(in the rows, 128 means zero)
One turn moves each row of this set onto another row. After a few examples, where does it send each row asked below?
let: [120 133 107 117 137 120 133 192 151 135  90 156 127 112]
zemo: [138  92 124 119 130  87 165 103 171 111 138 148 126 121]
nudi: [140 164 120 145 107 137 154 140  99 135 117 137 139  88]
sep: [138 113 130  96 142 113 136 182 143 137  81 109 137 123]
detu: [133 113 137 110 149 109 130  75 158 116 127 122 119 117]
Kemu: [140 167 129 142 114 134 151 138 102 143 111 118 148  94]
Tuk: [139  92 115  98 120 116 146 187 142 125 103 155 115 111]
nagim: [136 132 106 104 147 132 133 181 133 123  72 135 128 110]
Gezan: [138 107 103 102 127 126 142 186 136 119  94 162 114 106]
Dizu: [132 123 132 112 156 114 127  75 155 113 120 119 121 115]
ralit: [134 104 135 110 143 108 133  77 158 113 135 131 114 114]
kopup: [134 123  93 130 142 113 159 101 156  95 119 174 117 105]
davo: [136 127 118 101 149 124 132 181 137 131  72 116 136 118]
Dos: [133 144  90 132 158 119 152  97 152  95 102 158 127 107]
remev: [137 151 148 150 148 132 143 126 100  92 147 139 140 104]
Fave: [143 141 152 135 102 115 157 141 113 153 128 103 152 105]
febal: [143 133 128 139  87 125 163 144 107 138 141 151 131  89]
kel: [131 131 124 115 158 121 126  73 151 109 116 126 119 111]
nime: [145 128 152 134  91 110 162 142 115 153 140 117 145 104]
rufek: [138 145 164 145 149 122 143 125 106 101 147 117 150 113]
radu: [139  96 134  94 131 107 141 185 147 138  94 118 132 124]
koz: [140 123 161 144 132 118 151 129 109  97 166 142 137 108]
vav: [139 125 168 142 135 114 150 128 111 102 164 128 143 113]
bik: [133 112 120 114 142 117 132  78 154 105 132 151 106 106]
Vebab: [136 123  99 105 138 133 137 184 131 118  80 153 119 105]
nus: [141 158 142 138 111 125 152 137 107 149 116 103 154 102]
Zafe: [133 105 128 111 140 111 134  78 157 109 137 143 109 110]
meli: [120 123 108 116 130 116 137 194 153 136  98 162 124 112]
Mumog: [131 123 115 116 149 122 130  76 150 102 124 149 108 104]
nife: [135 121 134 119 156  90 154  97 169 120 112 105 147 130]
migaf: [139 133 170 143 143 116 146 126 110 103 156 118 148 114]
kotab: [120 138 112 116 143 119 131 191 152 139  85 144 133 115]
tamig: [137 100 136 117 141  83 162 100 173 120 129 122 139 129]
mutu: [136 102 106 124 130  99 165 103 163 101 134 170 118 111]
Zet: [140  87 128  95 121 108 145 186 147 133 103 137 123 118]
tori: [121 115 127 110 131 104 136 193 161 147 100 137 134 123]
buz: [131 152 102 130 168 116 148  94 154 103  93 131 139 115]
Mivil: [120 134 119 114 142 113 130 191 155 144  86 134 137 120]
doso: [138 141 147 150 140 130 147 127 101  90 155 150 135 102]
Govit: [139 130 153 147 133 125 150 129 104  92 162 151 134 104]
vano: [141 150 120 143  96 134 159 142 102 134 129 152 133  86]
nodi: [131 131 117 117 156 124 127  74 150 104 118 139 113 106]
dibim: [121 114 115 113 125 110 139 195 157 139 104 159 125 115]
Dolas: [120 125 126 112 138 108 134 192 159 146  92 131 138 123]
Zovot: [121 111 123 110 126 105 138 194 161 144 104 148 129 120]
gos: [145 124 142 135  85 115 164 144 113 146 145 137 137  96]
dol: [137 152 155 149 151 129 142 125 102  96 144 126 146 108]
Gaku: [133 142 120 125 167 104 149  94 162 115  97 109 147 124]

nodi -> Zafe
meli -> tori
Now find these:
radu -> nagim
Govit -> migaf
Fave -> nudi
zemo -> Gaku

